In the rows, zero is written as 128.
Named turns come first, each shown by rows before and after it. Which turns, in which order, take the first row of each pair that follows to the second? Write the first one first, as in the answered first pair.
C (before |-> after):
[119 173  90 177 145 114 108 133 152  99  79 172 146 133 134  80] |-> [106 104  78 139 124 117 134 134 169  65 137 189 129 127 177 124]
[112 113 154 171 123 146  91 118 130 131 104 128 153 126  98  94] |-> [102 102 146 149 131 154  86 128 144  96 125 146 163 116 117 119]
[108  95 136 126  99  81 156 141 159 156 192 128 100 126 134 159] |-> [123 152 149 163 103  80 138 132 140 200 136 105 101 137  91 110]
X (before |-> after):
[105 140 166 108 128 169 134 146 170 176 152 163 138 106 137 109] |-> [107 143 160 109 140 176 126 152 164 171 149 163 136 108 136 107]
[140  91 124  88 113 106 160 110 103 128 155 107 105 120 140 142] |-> [140 123 143 112  93  93 176 107 113 153 118 108 114 137 124 111]
[101 105 166 117 109 117 125 142  90  94 142 108 185 124 181 110] |-> [ 98 109 173 124  97 105 127 139  97 101 136 107 184 129 179 102]
[109  31 127  99  81 143 178 128 131  83  99 141 119 113 157 154] |-> [105  77 151 127  54 123 197 114 145 115  61 141 130 137 131 113]
R (before |-> after):
[138 169 116 134 142 136  82 130 101 140 109 110 120 133 119 115] |-> [106 140 144 120  78 101 145 121 147 134 122 142 134 155 136 109]
[131 148 123 129 147 153 116 149 112 133 120 116 143 142 124 124] |-> [112 136 139 127 107 134 154 149 145 129 128 138 147 151 135 123]
[163 110 143 143 105 119 137 114  84 173 133 100  80 150 117 129] |-> [157 143 148 154 104 114 133 113  93 178 103 104  96 147 101 109]
B (before |-> after):
[121 131 102 134 155 172  96 143 120  93 135 121 148 104 138 129] |-> [ 99 124 139 140  83 132 161 126 157 116 121 143 151 136 137 105]
[105 110 125 118 137  63 170 138 126 118  95 155 156 127 124 116] |-> [124  73 110  99 163  84 143 145  89 112 129 136 127 112 138 150]
[133 128 144 130 136 131 137 115 108 168 102 120 169 178 147 111] |-> [145 105 130 125 151 143 124 118  84 165 119 108 151 174 164 130]
M (before |-> after):
[119 127 129 140  91 125 120 124  98 105 164 145 121 115 155 166] |-> [109 162 131 140  97 125 112 133 115  92 141 160 151 114 145 151]
[133 132 152 133  64 122 176  98 107 182 100 117  93 156 116  94] |-> [153 141  87 109 173 182  81 126  63 128 122 103  94 112 118 142]
[ 96  54 136  93  88 117 163 140 131 189 153 130 132 135 142 143] |-> [ 83 109  96  83 176 157  83 169 132 135 132 136 176  95 133 157]
Now pairs of rows:
Between the rows of a pair lie two turns.
[118 137 126  81 171 119 116 127 164  93 135 202 132 147 137 127] |-> [160 130 110  94 197 137  82 113 101 130 141 147  92 144 122 134] : M then R
[123 162 118 138 161 137 103 124 122 137 102 125 145 110 111 117] |-> [109 129 146 133 100 108 161 111 147 150 122 142 138 130 126 117] : R then C
[161  93 110 145 133 133 144 123  95 131 145  94  85 119 120 142] |-> [149 150 132 172 112 118 156 118 123 156  96 110 115 133  91  99] : C then B
[150  81 123 115  87 135 155 107 116 133 159 116 110 138 142 141] |-> [113 140 117 112 116 139 133 130 173  81 126 158 173 128 141 121] : M then R
[138  89 125 106 129 160  90 136 109 119 162 126 171 106 151 168] |-> [160 130 141 141 122 148  82 118  86 173 117  98 162 123 115 124] : C then C
[137 113  95 110 178 145  91 133 113  99 152 128 123 108 144 167] |-> [100 112 122 100 125 119 139 132 173  84 149 171 147 122 156 147] : R then C
[ 89 130 129 128 134 120 148 154 159 133 132 129 168 111 105 145] |-> [116 116 117 128 157 133 124 150 117 145 144  93 141  99 100 165] : C then R
[172 140 143 166 129 126 125 103  78 183 107 106 105 126  80 147] |-> [170  91 147 149 107 122 148  99  83 172 144 112  82 125 104 165] : R then R
[ 86 155 140 146 124 113 140 141 137 118  93 143 154 123 128 108] |-> [102 109 112 122 158 139 114 145 102  97 141 127 123 100 146 152] : C then R
[146  92 141  99 160 114 121 107 125 136 143 114 111 111 132 163] |-> [150 117 157 119 137 100 134  98 127 169 116 112 109 129 110 133] : R then M
[108 168  94 109 169 164 119 195 152  98 107 136 146 114 131 150] |-> [114 169 143 136  90 119 181 166 153 166  80 126 131 157 112 105] : M then C
[138  93 153 108 110 114 150 125 129 137 142 124 116 118 165 113] |-> [142  90 143 104 134 128 129 132 118 124 151 115 114 107 166 125] : M then C
[138  98 108 123 140 157 109 110  92 139 162  91 107  87 141 144] |-> [102  90 140 121  78 124 171 105 147 137 158 128 122 107 157 130] : R then R
[120 189 137 159 143 133 121 140 138 144  77 126 150 119  93  88] |-> [100 127 113 105 160 156 123 158 160  76 142 158 157  86 147 145] : C then R
[114  55  95  99 112  99 130 117 107 123 173 124 110 122 165 149] |-> [125 138 127 151  93  84 133 104 102 185  93 114 123 146 113  76] : R then M
[112 188 117 128 177 145  99 152 181  91  86 153 187 113 103 110] |-> [142  33 121 101 109 131 159 119 122 124 195 112  89 122 150 171] : X then C
[134 131 159 139  98 110 157 107 133 153 110 109 122 145 112  92] |-> [129 158 119 127 171 148  93 132 130 101 108 117 149 107 115 114] : R then M
[115  67 119  94 103 121 177 139 154 103 178 148 110 129 170 166] |-> [ 95 169 147 136  96 105 174 141 197 121  95 162 159 143 124  98] : R then R
[144 102 113 133 152 149 134 112  96 128 166 107 121 117 148 146] |-> [141 129 140 158 119 128 161 101 109 166 125 107 130 140 127 108] : X then X
[146  71 124 106 125 132 126 150 122  99 151 106 101 103 146 161] |-> [156 116 159 148  82 103 151 136 124 156  93  97 101 132 109 108] : R then M
[104 145 113 122 131 128 178 128 168 126 129 183 150 131 160 112] |-> [124 186  95 144 176 147 130 132 139 130 106 166 148 115 139 102] : R then R
[101 125 128  96 137 169 119 142 163  77 132 152 125  78 134 136] |-> [135 104 116 106 149 186 101 131 112 110 138 111  87  79 125 143] : M then R
[169 108 111 137 161 145 125  98  66 173 167  96  89 114 109 144] |-> [144 140  86 115 208 163  97 122 102 112 160 130 135  83 118 160] : C then C
[ 97 104 134 105  93 119 177 142 161  96 171 152 108 152 135 148] |-> [111 193 141 148 118 127 143 141 148 133  95 132 134 150  83  89] : C then C
[161  81 122 107  83 100 179  84 132 179 155 108  77 146 166 111] |-> [127 190  93 102 180 140  96 132 186  97 100 157 177 108 148 103] : C then C
[116  99 139 110  93 106 177 121 158 132 136 140 105 143 160 140] |-> [145  89 126 123 117 123 150 113 111 157 139  99  74 140 142 146] : C then R
[105 117 118  92 127 158 145 156 158  97 136 148 154 116 142 132] |-> [135  79 123  95 118 159 150 142 118 124 156 116 110 120 145 140] : R then C
[ 94 156 140 132 116 116 151 135 184 100 110 155 170 130 141 101] |-> [ 92 144 129 118 126 119 146 139 180  79 125 159 168 121 147 118] : R then M
[142  98 104 118 146 128 118 141 121 135 132 107 102 120 129 138] |-> [140 120 104 127 160 135 102 144 125 130 118 107 113 118 121 128] : C then C
[133 170 105 122 152 161 104 140 155 152 115 122 139 131 102 107] |-> [129 174 117 132 135 149 119 140 159 162 106 128 143 136  98  93] : M then C
[105 148 132 108 132 138 120 140 161  89 132 159 162 121 126 121] |-> [135  84 142 112  96 127 145 116 116 136 164 118 104 139 135 137] : R then C
[132 221 119 143 168 138  90 143 175 118  76 139 179 130  98 100] |-> [123  93 100  78 142 139 129 146 179  68 190 154 138 114 173 183] : R then M
[112 130 107 133 114 116 192 116 170  82 136 143 143 123 130 162] |-> [146 115 118 151 105 112 192  90 119 139 131  96  98 138 112 155] : M then C
[156  94 123 127 130 113 126 107 102 103 153 106 107 110 137 169] |-> [160 128 147 157 110  95 136  99  99 142 106  96 109 126 107 132] : R then M
